Here is a table of points, one per row:
[-0.35  1.08 -0.56  0.18  0.08  1.51  0.69 -1.02 -0.02  0.34 -1.00  0.56 -0.37  0.70 -0.06  0.56 -0.28 -0.79 -1.28 -1.00 -0.35  0.31 -0.04 -0.05]
[-0.64  0.54 -0.42  0.40 -0.41 -0.77  0.04 -0.64  0.00 -1.69  0.06  0.68 -1.54 -0.85  0.14  0.30 -1.01 -0.16 -1.04  0.23  0.57 -1.27 -0.86  0.35]
[ 1.20 -1.91 -0.99 -0.60 -0.29  1.09 -0.21  0.96 -0.15 -1.23 -0.18  0.60  2.07 -1.60  0.27 -0.89 -0.38  0.90  0.72 -0.46 -0.91 -0.74  0.03  0.25]
[-0.91  1.38  0.70  0.96  0.60 -0.18 -1.15  0.81  1.22 -0.57  1.76 -1.10  1.17  1.61 -1.38  0.02  0.56 -0.67 -0.42  0.16  0.52  0.30  0.78  1.18]
[ 1.44 -1.52 -0.74  0.03  0.31  1.30  0.40  0.48  0.70 -0.21  0.34  0.17 -1.12  0.35  0.74  0.90  1.27 -0.15  0.10 -1.33  0.69 -1.00 -0.42  0.28]
[ 0.92  2.24  1.25 -0.66 -0.02  0.22  2.94 -0.54 -0.12 -1.11  0.77  0.22 -2.02 -0.49 -0.56 -1.05  0.46 -1.62  1.84  1.15 -0.23  0.40 -0.21 -1.53]
[-1.08 -1.12 -0.86 -0.49 -0.60  0.46  0.92  0.51  0.38  0.65  0.44  0.53  0.45 -0.73 -0.57 -1.90 -1.60 -0.32 -0.38 -1.63  1.04  0.83  0.46  0.82]
[-1.17 -0.29  0.07  1.04  0.16 -0.07  0.57 -0.10  0.70 -1.74  0.42  0.05  0.13  0.18  2.33  0.29  1.20  1.15 -0.34  0.23 -0.48 -1.75 -0.26  0.77]
[-1.27  1.64 -0.53 -2.93 -1.37  1.60 -1.16  2.72  1.04  0.18  2.00 -0.10 -1.66 -0.37  1.45  1.00 -0.80  0.70 -0.07  1.14 -1.60 -0.18 -0.76 -0.07]
[ 1.17  0.25 -1.30 -0.39 -0.40 -1.12  1.31  1.76 -1.89  1.17 -1.29  0.20  0.50  0.28  0.43  1.04 -1.18  0.40  0.06  0.29  2.32  0.81 -0.35  0.58]
[-1.30 -1.18 -0.16 -1.04  0.73 -1.51  0.48  0.18  0.19 -0.63  0.18  0.74  0.44  2.53  0.58  0.26  0.50  0.03  0.58  1.01  0.66  1.13 -0.37 -1.18]
[ 0.55  0.86  2.53 -0.02  0.72 -0.15  0.61 -1.03 -0.95 -0.11  0.62  0.04  0.65 -0.88  0.12 -0.11 -1.67  0.49 -0.71  0.61  0.23 -0.84 -0.99  0.36]
[-0.02  0.76  0.37 -1.44  1.05 -0.22  1.14  1.15 -1.61 -1.71 -1.63 -0.26  0.92 -0.41 -2.52  1.34  1.46 -0.32  2.73 -1.18 -1.10 -1.01 -1.44  0.89]
[-0.96  0.61  0.22  0.27  0.57 -1.20 -0.73  0.21 -0.32 -0.61 -1.11 -0.77 -0.41  0.94  0.83  1.25 -0.10  1.47 -0.35 -0.83 -1.95 -0.21  0.05  0.80]
[-0.79  1.36 -0.55 -0.29  1.61 -0.45  0.60  0.67  1.27  2.34  0.70 -0.39  0.84 -1.03 -0.89  2.00 -0.54  0.64 -1.11 -1.55 -0.76 -1.81 -1.17 -1.79]
[-0.54 -0.22 -0.42  0.28  0.16  2.15  0.36  0.03 -0.35 -0.81 -0.02  1.24  0.89 -0.64 -0.37 -0.87 -0.11  1.27  1.09  0.16 -0.69 -1.11  0.46  1.21]
[ 0.04 -0.60  0.15  0.11 -1.01  0.57  1.44 -1.11 -0.35  0.70 -0.80  0.49  0.53  1.44  1.07  2.63  0.35 -1.88  0.79 -0.05 -1.79 -0.72  0.30  1.04]
[ 0.05  0.82 -0.09 -0.82  2.57 -0.17  1.32 -0.77  1.86  0.79  0.30  0.06  0.24  1.11  0.58 -1.53 -1.77  0.76  0.53  1.77 -0.28 -1.19  1.47 -0.06]
[-0.30  1.29  0.25  1.14 -0.81  0.33  0.57 -1.18 -0.21  0.30 -0.17 -1.10 -0.46 -0.70  0.68 -0.22  0.79  0.80  0.15 -0.33  0.94  0.62  0.50  0.03]
[ 0.17 -0.85 -1.73  0.86  0.54 -0.44  0.86  0.32  0.74 -0.49  0.00  0.61 -1.94 -0.08 -0.32  1.17  1.26  0.05 -0.78  0.93  1.77  0.45  0.22 -1.29]
[-0.08  0.42 -1.30 -1.22 -1.62 -0.07 -0.24 -1.54  0.26 -0.47 -0.97 -0.48  0.64  1.71 -0.28 -0.81  0.52  0.56  0.79 -0.60 -0.52 -1.56 -0.61 -1.04]
[ 2.91  0.93  1.35 -0.01  1.28 -1.75 -1.39 -0.63  0.96  0.15  1.31  0.45 -2.13  0.38 -0.70 -0.22 -0.59  0.48  1.57 -3.42 -1.36  1.45  0.91 -1.43]
[-0.10 -0.42 -0.53  1.28  0.48  0.01 -1.11  0.07  1.20 -0.62 -0.83  0.78  0.38  0.08  0.06  1.02 -1.92 -0.26  0.58  1.15 -0.50  1.77 -1.16  0.72]
[ 0.84 -0.06  1.48  0.33  0.99  1.72 -1.08  1.17  0.91  0.72  0.06  0.38  1.37 -1.75  1.41  0.94  0.35 -1.04  0.81  0.51  1.52  0.08  1.08 -2.55]
[-0.76  1.18 -0.53  0.24 -1.32  1.82 -1.25  1.58  0.35  0.01 -1.80 -0.76 -1.08  0.84  0.78 -0.13 -0.49  0.10  0.67 -0.28  0.16  2.01  0.07 -0.78]
[-1.08 -0.54  0.82 -0.34  0.57 -1.30 -0.23  1.19  1.23  1.01  0.11  0.57 -0.28  0.19 -1.11 -0.49  0.80 -1.37 -1.49  0.25 -0.33  0.12  0.85  0.96]
[ 1.09  0.48  1.30 -0.26 -2.44 -0.17  0.06  0.40  0.66  0.06 -0.62  2.19 -2.23  0.11  1.01 -0.17  0.47  0.20 -2.03 -1.03  0.57 -0.97 -0.67  1.01]
[ 1.76 -0.79 -0.50 -0.60 -0.38  0.81  0.45 -1.67  0.07 -1.04  1.49 -1.33 -0.19 -0.54 -0.67 -0.17 -0.94  0.86 -0.86  2.32 -1.64  0.99 -1.22 -1.63]
[ 1.45 -1.26  0.09  0.27  0.85  0.67  0.99  0.06  0.01  0.26 -1.05 -0.89  0.34  1.00  1.70  1.19 -1.61 -2.33 -0.57 -0.02 -0.07  1.33  0.42  0.80]
[-1.18  0.26  0.82  1.68  1.26  1.39 -2.08 -1.23 -2.11 -0.48  0.74  1.24  0.72  0.60  0.31 -0.86  0.53 -0.23 -0.65 -1.15 -0.23  0.08 -0.38 -1.06]
[-0.37  0.73  1.03  0.58 -0.74 -0.27 -0.12  0.27 -1.44  2.33  0.87  1.09  0.86 -0.95 -0.53  0.85 -0.12  1.14  0.65  1.27  0.61  0.08 -1.01  0.36]
[ 0.45 -0.23 -0.98  0.82  1.01  0.35  1.07 -0.68  1.74 -1.02 -1.06  0.67  0.37 -1.41 -1.56  0.49  0.14  1.24  0.39 -0.97  0.57 -0.83  0.31  0.61]
[-1.22 -0.42 -1.09  0.85 -0.15 -0.34 -0.25 -0.41 -0.98  0.05 -0.50 -1.28 -1.06 -0.35 -0.40 -0.52 -0.37 -1.25 -0.44 -0.59  0.17 -0.39  0.34 -1.03]
[ 0.20 -0.02  0.52  0.54  1.34  0.46  0.82  0.56  0.10  0.26 -0.30  0.22 -0.10  1.01  2.39  0.50  1.34 -0.31 -0.23  0.09 -0.58 -0.96 -0.18  0.12]
[-0.18 -0.20 -0.44  0.40 -1.05  0.95 -0.21  0.00  0.59  1.62 -0.28 -1.97 -0.20 -1.01 -1.25  0.48  0.69 -1.41  0.34  0.53 -0.20 -0.26  1.06  0.03]
[ 0.28  1.12  0.86  0.60 -0.29 -1.13 -0.99 -0.44 -0.37 -1.37 -0.86 -0.48 -0.23 -1.44  0.60  1.07 -0.90 -0.25 -1.64 -0.50  0.17  0.98 -0.16  0.34]
[-1.30 -0.79  0.54 -0.97 -0.34 -1.34  0.28 -0.48  0.22  0.23  0.88  0.15  0.31  0.04  0.89  0.15  0.69 -0.88  1.25 -0.03  1.65  0.39 -0.16 -0.52]
[-0.07 -0.64  1.48 -0.25 -0.42  0.22 -1.30 -0.94  0.74 -1.58  1.24  1.15  0.77  0.16 -0.68  0.71 -0.80 -1.87  0.66  0.62  0.55 -0.35 -0.03  0.95]
[-1.94 -2.10  0.00 -1.36 -1.27 -0.05  0.55 -0.31 -0.04  0.92  0.77  0.31  0.06 -1.20 -0.34 -0.85 -1.15 -0.54  0.05 -1.75  1.00  1.44  0.43  0.66]
[ 1.49  1.14 -1.72 -0.55  1.17 -1.18 -2.05  1.54 -2.00 -0.52 -0.92  0.57 -0.57 -1.58 -0.30 -1.06  0.78 -2.57 -0.11  2.08  0.06 -2.22  1.63  1.33]
[-0.12  0.60 -0.71  0.54 -0.01 -0.04  0.50 -0.91 -0.60 -1.22  0.45 -0.73  0.10  0.04  0.30  1.53  0.33  0.20 -0.17 -0.07  0.95  0.58  0.26  0.22]
[ 0.95  1.47 -0.61 -1.58 -0.87 -1.40 -0.23 -1.95  0.19  0.82 -0.71  0.44  2.29 -0.26  1.18 -0.25  0.98  1.04 -0.38  0.79  0.33  0.90  3.19  0.33]
[-0.58 -1.43 -0.75 -0.35 -0.93 -0.78 -0.21 -0.18 -0.30  0.10  0.44 -2.49 -1.33 -0.60 -0.28 -0.28 -0.24 -0.67  0.10 -0.53 -0.15 -0.68  1.08 -0.46]
[ 1.07 -1.67  2.09 -1.74  0.52  1.85 -1.67 -1.30 -0.86  1.07 -1.67 -0.36 -1.03  1.69 -2.10  1.58 -0.01  1.80 -1.65  1.39  1.11 -1.17  0.19 -0.11]
[-1.16 -0.49 -0.54  1.31  1.05  0.61 -0.91 -0.86 -1.69 -0.48  0.31  0.97 -0.34  1.03  0.14 -0.96  0.10 -0.61 -0.93 -0.59 -0.70 -0.19 -0.21 -1.53]
[ 0.63 -0.62 -0.82  3.05 -1.99 -1.74 -0.47  0.56 -0.34  1.32  1.84  0.82  0.05  1.13 -1.45  0.92 -1.83  1.18  1.51  1.19 -1.20 -0.86  1.02 -0.22]
[-0.90 -0.06 -0.86 -0.03 -0.73  1.24  1.25 -0.16 -0.49 -0.43  0.58  0.64  0.62 -0.52 -1.35 -1.13 -0.57  0.47 -0.08 -0.53  0.73  1.13  1.11  0.74]
Along one direction, these points spread out more than along any other. Take the direction at right angles to it along which they spread out most. Go by this last direction. How far along it is each point below, from 0 to 99? 50 is the average, and the first point above lies past it. One standard deviation of the points above along it is 16.
[-1.12 -0.20  1.97  0.82  0.04 -0.26 -0.64 -0.43  0.37  0.52 -1.33 -1.57 -1.18 -1.35  0.55 -0.22  0.05  1.24  1.30  0.22  0.97  0.46  0.05  0.19] 60
[ 0.41  0.30 -2.24 -1.00  1.58 -0.91 -2.19 -2.38  1.93  2.14  0.44  0.83 -0.47 -1.73  0.06 -0.65  2.00 -0.53  1.04  0.98 -1.05  1.80 -2.79  2.25] 50
[ 1.78  0.92  0.43 -0.08 -0.05  0.57  0.90 -0.33 -2.19  0.95  1.79 -0.06 -0.30  0.70 -0.20 -1.08  0.85  0.51  0.41  0.14  0.63  0.99 -1.85  0.48] 56
[-0.37 -0.90 -0.04 -0.58  1.46 -0.43  0.31  0.48 -1.37  0.01  0.86 -1.23  0.49  0.53  0.75 -0.32  0.70  0.67 -0.74 -0.04 -0.48  1.02 -0.83  0.31] 51
[-0.35  0.55  0.32 -0.78 -0.82 -1.20 -0.47  0.89  0.51 -0.48  1.29  1.13  0.68  0.45 -0.37  0.71  1.28  0.42 -0.32  0.09  0.61  0.80  1.56 -1.35] 61
[ 1.02 -0.28  0.17 -0.82 -0.37 -0.67 -0.54  0.02 -0.75 -0.93  1.29 -1.19  0.64 -0.42  0.61  0.45 -0.48 -0.25 -1.36 -1.47 -0.24 -0.91 -0.75 -0.58] 57
[-1.64 -0.98 -0.46  0.65 -0.06 -0.06 -0.84 -1.10 -1.63  0.12 -0.23 -0.90 -0.57 -0.04  0.00 -0.71  0.15 -0.54 -0.65 -0.73 -0.47 -0.58  0.13 -0.90] 56
[ 0.11 -1.16  0.00 -0.92  1.26  0.22  0.23  1.46 -0.22 -1.75 -1.24  0.68  0.07 -0.58 -1.16 -0.99 -0.52  2.18  0.43  0.36 -1.17  0.76  0.90  0.49] 32
[ 0.66  1.42 -0.73 -1.18 -0.82 -0.70 -0.96 -0.37  0.58  0.23 -2.04 -0.14  1.30  1.16 -0.23 -1.99 -2.49 -0.47  0.80  0.17  2.05 -1.28 -1.84 -1.11] 46
[ 0.94  0.31  0.33  1.16 -0.34  1.10 -0.67  1.57  1.43 -0.10  0.90 -2.72  0.79  2.23  0.43 -0.94  1.24  0.55 -0.04 -0.37  1.58 -0.36 -0.36  1.61] 51
[ 0.21 -0.66 -0.43 -0.03  0.06  1.31  1.28  0.36 -0.50  0.29 -0.03  1.92  0.65 -0.27 -0.60 -0.88 -0.06  0.91  0.06 -0.35 -0.65  1.26  1.57  0.84] 39
[ 0.62 -0.53  1.83  1.64 -1.98 -1.54  1.43  1.45  1.62 -0.27 -2.07 -0.57  1.68 -0.82 -1.18 -1.55  1.86 -1.14 -2.26  1.06 -2.18  0.66 -1.77 -1.86] 51
[-0.55 -0.51  0.67  1.29 -0.09 -0.89  0.92  1.28  0.10  2.01 -0.51 -0.57 -1.19  0.40  1.02 -1.55  0.83  0.05  1.09  0.52 -0.82 -0.53  0.39  0.23] 52
